Each row is where one point has got to under a steady rotation. How many ticks took it there?
The counts run from 0 to 295.
[  1   5  15  -2  15  11  -6   1  15  -2   7 -18   9  16  -1 -10 -19  29
  11  14  -5 -22  21  18   6   2 -12  -1   2  27 -23 -11  11  20   7   4
  22 -11  13  10   4  19] | 192
[  1   6   3   1  -3  20   9  -5  13 -13   6   3  12  12 -10  -3   0   7
  10 -25 -24  -5   3  -9  17  -4  -5  -9   4  24  21 -15 -12  -1 -19 -13
  24  -5 -13 -13  33  27] | 5
[  0  10 -19 -11  28   7   4 -25  -2   0   8  -5   0  11   0  12   3 -25
  16  -2 -25 -12   7 -15  11  -1 -11  -2  12  23 -27   0 -13   4 -27   2
  -2  -6  30 -10  11 -13] | 119
[-17 -30   7  12  13  10   4  10   8   4   9  -6  -8 -14  -1   6 -15  16
  -7   1 -13 -17 -15  -2   8  23   4 -15  20  16 -12  11  12  38  14  21
  -8 -10   7 -11 -10  14] | 49
[-17 -10   2 -14   4  19  21 -23 -13  11  -5 -12  -8  15  -8  11 -19   1
  -6   9   5 -29  13 -24  -9   4  14  -8  20   9  -3   0  11  31 -18   7
   0 -18 -13   8  -6   2] | 135
[ -9 -17  22  -6   7   9  16 -19   6  23  17  -7   1  15   6 -12 -36 -11
  13   7  -4 -13 -14  10  -4 -18  -5 -13   4  27   4 -13 -10  -8 -13  -8
   9  -1  13  -9  32   8] | 17
[-32 -16  -2   6   7  12  20  -7   2 -23   2   3   1  15  -2   7 -17   2
  -1  30  -2 -17 -14 -21  -5   6   9  15 -33  14  -5   1 -27   8 -12   5
  12  11   6  -6   0 -13] | 234
[ -5 -24 -16  12  10  14  12  -4  -2 -27  10   6 -22   6   2  13 -27 -19
  -4  -7 -18 -15  -7  -1  -1  -6   5   6  16  17  11  -3 -31   1  -8 -11
  13 -10 -14  -8  11 -20] | 240
[-20   1  12   9  -3  11  25  -6  -8   0 -17  -2  -8  20 -15 -13  -6   5
  -8   6  -6 -33  18   4   6   0  -5  -5  -3  12  -7   0  19  43 -13  17
   6 -22  -5  11   2  -7] | 57
[-19  -9  -7  14   8   3  14 -19   4 -31 -18   2   7  12   9 -10  -3   9
  -3 -26  -8 -36   4  -1   9  10   3 -10   9  16  -4 -13   8  17 -22   8
   7 -16   7 -10   3 -20] | 219
[ 15  -6   4  -3   9 -12  14 -12  30 -15  10  -2   0  -1  15  -1 -40  16
  19  15 -15  -6  -1 -22  -9  19  -4 -11 -12  25   2   0 -15  -1 -11  -4
   8   8  -1  -6   8 -13] | 101
[-41 -17  -1  13   9  28  16 -12 -14  -5   5  12   6  19 -17   3 -17   4
   1  13  -5 -12 -27  18  10 -13  11   1 -15  13   1   9  -9   0  -4   5
   2  -1   5 -19  12  12] | 152
[ 11 -11   8 -11  14  -8  27 -11  17 -12  12   5   4   4  11  -9 -42   8
  24   2  -6 -14 -13 -17 -13   1  13 -33  -3  15 -12  -3  -1 -11  -2   0
   4  -7   7 -13  11  -2] | 21
[-29  -3 -10  13   4   1  30  -7  12 -19   2   4  -5  15   6  -8  21  12
 -13   3 -22 -16   6  -3  15   1  -4 -13  -6  18  -7   6  16  32 -14  14
  13 -12 -10   3  12   1] | 60
[ -1   2   2   0   8   3  -3  -6   7 -18  20   4   4   5 -20  -3  -5   6
  20 -21 -17   4 -25 -20   6   5  13 -14 -13  21  17  -3  -3  -6 -14   7
   9   2  10 -19  21  39] | 8
[ 22   6   9  -1  15  -3 -15  -1   0   0  11 -14  -2   1 -17  -7 -48  19
  18   8  -7 -30  12   8  -9  -7   3  -9  -1  20  -9   7  14  17   6   7
   3  -6  -7  10  -6  25] | 189
[ -7   3  -8  11  14  -6  11 -13   4 -34  -7  11  -1  -3  -5  -5   2   8
  -9 -19 -19 -24   3 -38  -7  25  14  -8  -8  14  -3  -7   1  25 -17  19
   0 -10  -4  -3  -8  -1] | 222
[ 22  -7 -11   1  33   3 -23 -17  12  -6  16  -2  -9  -2   9   9 -31   8
   9 -12 -22 -13  10   1  -3   8   0   1  25  29  -6 -18 -15  -2   1 -10
   9 -10  -2  -1   6   8] | 106
[  5   8  -2  -5  20   6  -2  -9 -10   6   0  -3  21  15 -20  -8 -17  10
  17 -15 -12 -30  -1   9   3 -14   3  -5   2  15 -23  -7   0   8  14   5
  10 -25  22   1  11  30] | 31
[  6   3   4  19  -2  10  -3   2  12 -33   4  -1  -7   9 -14 -14 -12   6
   5 -33 -18 -11   0  12   8  -2 -11   3  11  28  26  -7  -8  12 -10  -6
  25  -7 -11  -3  25   5] | 84
[-19 -18   7  -4  10  13  -8  -6  -2  10  -2 -18 -18   7  12   8 -26   0
  -8  14  -5 -41  24 -12   2   1   3  12   6  17  -9 -13   4  31 -16   7
  -5   2   1 -11 -12 -10] | 213
[ -9 -18  17   3   8  36  28  14   3 -16  11  14 -28   8   2   3 -26 -15
 -12   9 -16   1   9  -3   1  -8   6  -5  10  12  -3  -3 -12   8  -2 -14
  14 -10 -21 -12  13 -11] | 159
[  2  -3   3  -1   1  -1  26 -15  21   9   5   8   2  15   1   6 -14  12
  14  17 -33  14 -10  -1  15  10 -22  -8  -7  22   6  -1 -21   6  -8  -7
  15  -9   2   2  33  -7] | 259
[-25  -6 -19  18  15   9 -10 -16  -9  -1   8   1  -2   4  -9   7  11  -5
 -22 -10 -30 -29   1 -14   2  -7   7  23  -5  23   8 -13 -17  19  -8   6
   4   2 -11   4   6  23] | 227
[-17   1   0  -4  20  15  -7  -7   3   4  -3  -1  14   0  -8  15  -7  20
  28   4 -21 -12  -9  -9  24   0   7  -6 -10  14 -13  11  11   6 -12   8
 -16  10  18 -40  -1  24] | 287
[ 10  10 -13 -10  10  -1  18 -14  -9  14   0 -10  15  -4 -13  13 -15 -20
  23   0 -29 -27   2 -29   1   8 -11 -12  10  17  -5  18 -15  16 -24   8
 -12   2   5  -5   3  -5] | 122
[-12   8   3  12  17  16  17 -13  -8  -8 -10  33  -3  -1 -30  -2   4  -7
  -7 -13 -32  -2  -3 -24   8  15  16  -7  -8   4  -5  -4  -8  19 -15  15
 -14 -20   0 -11   3   6] | 144
[  6  10  -8 -13  -4  -8  19 -21  -4   2   7  -5 -18  33 -22   8 -20  -7
  21  15 -17   0  -5 -18  -3 -17   0   4 -18  18   9  10  -7   8 -17   1
  16 -12   1  12  23   3] | 255
[  8  11   0   6   2  -7 -13   1  12 -34   8  -1 -11   9 -24  -3 -10  18
  18 -14 -18  -2 -15 -24   2   8  10   8 -28  23  17  -1  -1  11  -5  10
  14   1   6 -12   9  22] | 88
[-24 -18   8  -8  11  26  12 -16   3  16   8 -11 -12   8  20   5 -18  -4
   0   9  -3 -28  16   2   5 -20   5  -8  23  21  -6   1  18  10 -20  -2
  -8   8  -8 -23   7   3] | 294
[-10   2  15  -6  20  13  25   2   7  15  17  -5  -2   8  -3  -5   6 -14
   0  15 -21  -4   2 -10   7   3 -12  -6  -3  19 -40  -4  -5  22   4  13
   4  -8  38   1   9   4] | 37
[-37 -20  -3  22   9  19  -2  -2   2 -30  12  -3 -10  14   0   3 -20  16
  -3  23  -1 -16 -16  24   8  -9   4   7 -12  22   7   8  -3   8  -5   3
  11  13  -4 -12   5   4] | 73
[ -8 -17  12  -8   9   7  18 -18  10  15  11  -4   4  17  14  -8 -37  -2
  16   2  -5 -17 -11  11   0 -20  -4 -17   2  24  -2 -14  -9 -14  -9 -11
  11  -3  11 -15  28   3] | 18
[-14 -27   1   7  10   6  11  14   9   3   8  -8   0 -15   4  11 -17  24
  -5   5 -18 -22 -14  -9  11  22   2 -17  15  15 -10  16   5  35  16  16
  -5  -4  -3 -12 -12  17] | 48
[  1 -14 -12   3  18  -5  14 -15  25  -5  20  13  -7   3   8  16 -15  12
  14  16 -36  20 -20  -4  11  10  -8 -16   2  26   2   9 -17  -3  -5  -6
   5  -5  -2  -9  23   6] | 261
[-33 -18  -2  19  10  14   3  -3   4 -40  16  -5 -15  11   0   0 -22  13
  -1  21   6 -14 -20  16   2  -4  10   2 -14  21   6  11   7   6  -7   6
  12  12   0 -14  -2  -3] | 74
[ 17 -13  12  12  20  -8   4   5  26  -2  30   8 -17 -16   7 -10 -30   4
   5   4 -28   4 -11  10  -1  13  -5 -23   7  28  -7   3  -1   4   7   2
  -3   3   4  -7  13  10] | 183
[ -9 -11  -4  -1   8  17  14  -5   3  22 -13  -7  31  -8   0  18 -15  12
  13   4 -28 -24  -3 -11  20  22 -15  -6  14  17  -2   6 -24  19 -10   3
  -5   1   3 -16   6   3] | 125
[-11 -24  -7   5   6   6  17  17  10   4  -3  -8   9 -12   8  17 -19  25
   2  10 -26 -27  -6 -11  13  17   1 -14   6  11 -11  18   2  31  13  14
  -3  -2  -7 -17  -7  14] | 47
[  3   7  14   1  -5  26  11  -2  10  -7   6   2   9  13 -16  -9  -4  -2
   6 -24 -22  -6   7  -7  11   0  -7 -12  12  23  21 -15 -14   6 -21 -13
  24  -7 -15  -7  29  20] | 4
[-11  -8  -9  -5  25   7  22   0   0  12  19  -5  -9   7  10   8   7 -26
   0  11 -31 -14   4  -5  13 -15 -12  -7   7  19 -38   6  -5  14  -3   5
  -2  -4  24  -8  14   0] | 39
[-13   5   0  10  17  22  12  -9 -12   0  -8  33  -4   2 -25   6   2  -8
 -11  -7 -38  -7   6 -25   9   9  13   3 -11   3  -6  -6 -15  18 -13  10
 -13 -16  -8 -14   6  10] | 145
[ 12  -5   0  -6   5 -14  12 -15  26 -14   2  -1   3  10  17   0 -42  15
  26  13 -13 -13   0 -11  -2   6  -5  -8 -17  26   0   2 -16  -7 -16  -5
   8   6   3 -13  11 -14] | 100
[ 15  28  10 -12  21  21  10  -5   5   2  -1   4  -1   7 -15   2  -2  -8
  16   2 -34  -3  31 -13  16   3 -11 -11  12  15 -21  -1   2  19 -22  -2
  -3 -15  -2  -3   9  -1] | 279
[  9  13  13 -10   1  25  17  -1   1 -25  10  -1 -17  13 -15  -2 -22 -15
   7  -6  -7  -7  19 -29  -7  -2  12 -14   4  15  13  -6  -2   4 -32  -7
  15  -6 -25  -2   9   5] | 1
